(in the rows, 128 means zero)
Rotation paths and how fast each direction turns (degrees a step)
Each turn is a multiple of 5 degrees from 10 to 175, or 0.
Each row of a path follows its step; steps can be skipped.

step 2: [124 130 135 128 121 122 140 132 127 124 132 128 125 133 127 135 125 133
 124 120 130 148 130 133 134 129 140 128 131 116 150 133 119 126 126 134
 136 116 127 123 131 130 124 145 125 133 131 127 124 122 150 122 121 128
 133 126 121 130 127 133 129 131 133 135 132 118 125 121 135 132 126 133
 132 123 134 128 138 124 131 129]
step 3: [127 122 124 125 129 129 148 124 130 120 120 134 124 131 133 123 131 121
 124 122 113 139 130 125 130 133 126 123 134 121 136 137 138 126 119 134
 135 126 122 115 138 122 133 134 123 130 131 118 129 128 127 129 119 125
 119 121 132 135 128 118 127 124 134 122 133 122 136 133 137 134 133 149
 124 124 140 136 136 121 126 123]
step 5: [130 134 127 137 134 116 134 134 138 126 136 135 144 126 138 126 123 136
 116 119 133 141 126 129 129 134 129 140 134 130 136 127 136 126 141 135
 130 119 126 119 129 129 121 134 127 133 132 125 120 131 127 130 126 134
 128 129 127 125 140 123 118 124 139 122 139 129 140 130 130 133 115 140
 125 129 124 123 117 120 124 116]
step 6: [125 120 120 133 133 138 139 129 127 123 135 135 144 127 133 118 133 141
 127 124 135 139 133 130 121 136 131 135 134 121 132 134 126 123 130 135
 128 120 121 118 133 137 130 142 138 142 127 123 134 128 136 137 126 129
 131 124 132 128 137 127 124 130 125 128 120 126 123 128 135 128 134 131
 125 120 121 141 124 137 138 113]
step 10: [124 127 137 132 130 130 140 126 132 137 138 131 124 124 126 124 134 145
 133 137 130 126 123 136 129 126 125 127 142 128 121 134 133 123 124 134
 139 120 113 118 133 131 141 141 122 127 129 142 132 127 138 140 134 120
 120 128 118 124 135 128 134 126 130 123 123 127 124 122 144 129 127 132
 127 120 124 125 132 126 114 125]
step 15: [134 120 133 119 115 117 137 115 125 123 139 134 126 131 122 129 119 135
 137 119 125 131 134 122 127 137 125 131 119 119 136 129 129 123 118 122
 131 132 129 117 133 138 119 139 131 132 119 127 131 134 140 128 121 127
 121 140 133 128 120 136 122 133 138 115 122 135 130 115 132 124 142 128
 129 129 124 127 128 128 125 119]
step 19: [126 117 118 125 117 132 128 128 124 122 127 130 134 125 119 124 129 130
 137 125 133 142 128 126 126 124 130 124 135 114 132 132 127 129 125 123
 143 119 129 123 123 128 129 131 132 125 143 130 122 117 131 125 122 119
 126 127 126 132 128 119 130 125 140 124 129 120 129 111 145 123 141 131
 124 132 125 133 122 116 123 112]
step 21: [139 126 125 138 125 119 127 125 128 124 134 127 129 131 132 122 123 125
 127 131 124 141 125 134 123 139 127 125 130 140 124 130 139 138 113 126
 126 120 133 127 125 131 114 128 120 132 144 126 120 138 132 139 123 136
 124 128 137 128 132 111 130 137 139 126 131 123 128 132 134 138 142 139
 129 127 122 128 129 130 122 116]
Speeds:
[129 127 127 129 127 131 125 128 127 129 128 127 127 128 127 128 130 128
 128 127 127 129 131 130 127 127 125 128 130 127 127 129 130 125 129 129
 127 129 126 125 129 126 131 129 128 130 128 129 126 129 126 128 124 128
 128 125 126 127 128 129 129 127 128 129 126 128 126 128 128 127 130 128
 128 127 131 128 126 127 128 128] -> 110
[129 127 128 128 125 129 126 130 129 131 124 125 131 128 127 128 130 127
 128 127 128 130 129 127 130 130 129 127 127 127 126 130 128 129 126 130
 129 126 132 128 128 128 128 128 127 128 125 126 127 128 129 129 126 128
 128 128 127 129 128 130 130 130 128 128 128 130 127 127 130 129 128 129
 126 132 127 128 131 128 129 128] -> 60
[129 130 127 129 130 127 127 129 128 127 126 129 128 126 129 129 128 127
 126 130 126 128 127 129 129 130 127 129 129 125 130 127 128 129 129 131
 128 130 129 129 128 128 129 131 129 127 127 129 127 126 129 132 126 128
 126 128 129 128 130 129 128 127 128 128 129 128 130 125 128 129 127 129
 130 128 130 129 128 131 131 131] -> 10

step 2: [124 136 117 125 131 134 124 126 126 121 139 131 129 127 128 134 140 128
 133 132 142 138 112 134 126 126 124 138 134 130 137 131 118 131 133 135
 129 126 139 121 115 124 129 122 121 134 126 126 131 117 144 126 121 129
 126 124 128 135 123 139 132 125 138 133 134 122 134 120 125 133 129 138
 135 122 134 125 123 130 130 125]
step 5: [122 117 119 122 139 123 131 122 119 127 130 131 122 129 127 123 134 121
 123 128 141 119 119 123 123 118 141 139 132 130 138 128 128 122 133 131
 129 130 130 123 121 131 132 120 114 136 128 128 136 117 124 133 125 124
 134 124 127 141 121 134 123 127 127 131 135 121 134 120 129 130 130 134
 134 134 134 136 126 120 146 131]
step 8: [130 134 112 129 136 131 125 130 121 127 129 117 131 128 128 124 138 119
 115 138 139 121 123 122 125 137 139 129 126 132 139 133 119 122 131 138
 126 131 128 119 129 129 131 123 119 142 134 126 129 131 131 124 121 128
 133 121 126 128 114 134 129 121 131 140 144 132 120 118 127 132 123 121
 123 125 133 130 128 129 128 131]
step 11: [132 123 124 135 121 135 125 131 122 127 137 131 125 133 125 131 144 128
 117 135 133 119 130 132 126 123 130 132 115 140 139 119 125 119 131 125
 123 132 131 116 116 127 133 128 117 132 130 117 135 129 125 113 128 124
 123 117 131 134 118 128 130 130 132 123 144 124 122 126 119 126 137 126
 131 133 138 125 127 122 129 133]
step 18: [136 125 128 118 118 129 122 137 116 128 121 124 123 123 131 126 136 129
 109 133 124 133 119 126 129 129 127 135 127 140 131 126 122 126 127 127
 133 132 139 120 122 134 120 127 121 122 122 131 130 123 137 121 136 140
 121 130 130 124 127 130 118 111 134 122 134 137 130 127 132 138 122 137
 138 124 124 120 125 129 122 122]
step 20: [139 134 124 137 114 136 130 138 123 120 136 128 125 130 132 124 134 131
 117 132 125 131 124 122 141 129 121 123 131 137 128 121 128 133 123 124
 136 133 127 120 119 131 139 121 126 132 136 134 125 128 142 122 130 123
 136 117 123 133 120 129 131 137 134 123 136 128 128 123 134 127 130 136
 136 125 110 133 131 123 138 129]
step 27: [132 130 123 137 129 133 117 140 115 118 135 111 130 124 124 135 131 127
 124 134 130 138 120 133 129 117 142 129 119 136 132 130 118 127 127 131
 130 138 124 132 121 131 129 128 132 130 128 135 133 116 119 121 130 127
 119 121 132 128 125 131 126 128 131 124 130 136 135 125 129 134 125 148
 122 121 130 132 125 118 131 132]
step 31: [124 130 120 132 133 129 127 135 125 126 127 137 130 136 115 115 130 123
 119 118 126 119 114 128 141 132 131 117 135 124 142 127 130 136 128 138
 128 124 132 127 126 124 132 131 132 124 133 141 124 124 131 127 122 140
 122 132 129 142 125 137 122 124 135 130 131 123 122 122 136 122 138 136
 122 138 119 129 138 127 131 128]
Speeds:
[127 126 130 128 129 123 127 128 128 127 130 127 127 127 129 127 127 127
 129 126 126 127 128 132 131 124 128 130 129 131 130 128 129 127 129 129
 127 127 128 128 125 128 129 127 129 129 128 128 130 130 124 127 130 126
 128 125 129 128 129 125 128 128 128 127 129 129 128 128 127 127 128 130
 127 130 127 129 127 127 127 129] -> 65
[131 130 127 126 127 126 128 130 129 125 125 130 128 126 126 130 129 130
 127 128 128 127 127 131 129 129 129 126 126 128 128 128 128 125 126 129
 127 130 127 130 128 128 130 128 130 128 127 128 128 126 128 127 127 129
 129 126 128 127 126 128 130 127 127 127 128 125 128 126 126 126 129 129
 124 129 128 126 129 129 128 129] -> 90
[127 130 128 128 127 127 127 128 128 128 129 128 129 127 132 130 127 126
 128 127 128 126 129 127 126 127 127 127 128 130 126 128 129 127 125 129
 128 130 128 127 129 127 127 126 130 129 125 129 127 128 129 130 127 128
 124 125 128 131 127 130 126 132 126 127 130 128 127 125 127 128 128 126
 130 127 128 127 129 126 128 129] -> 115
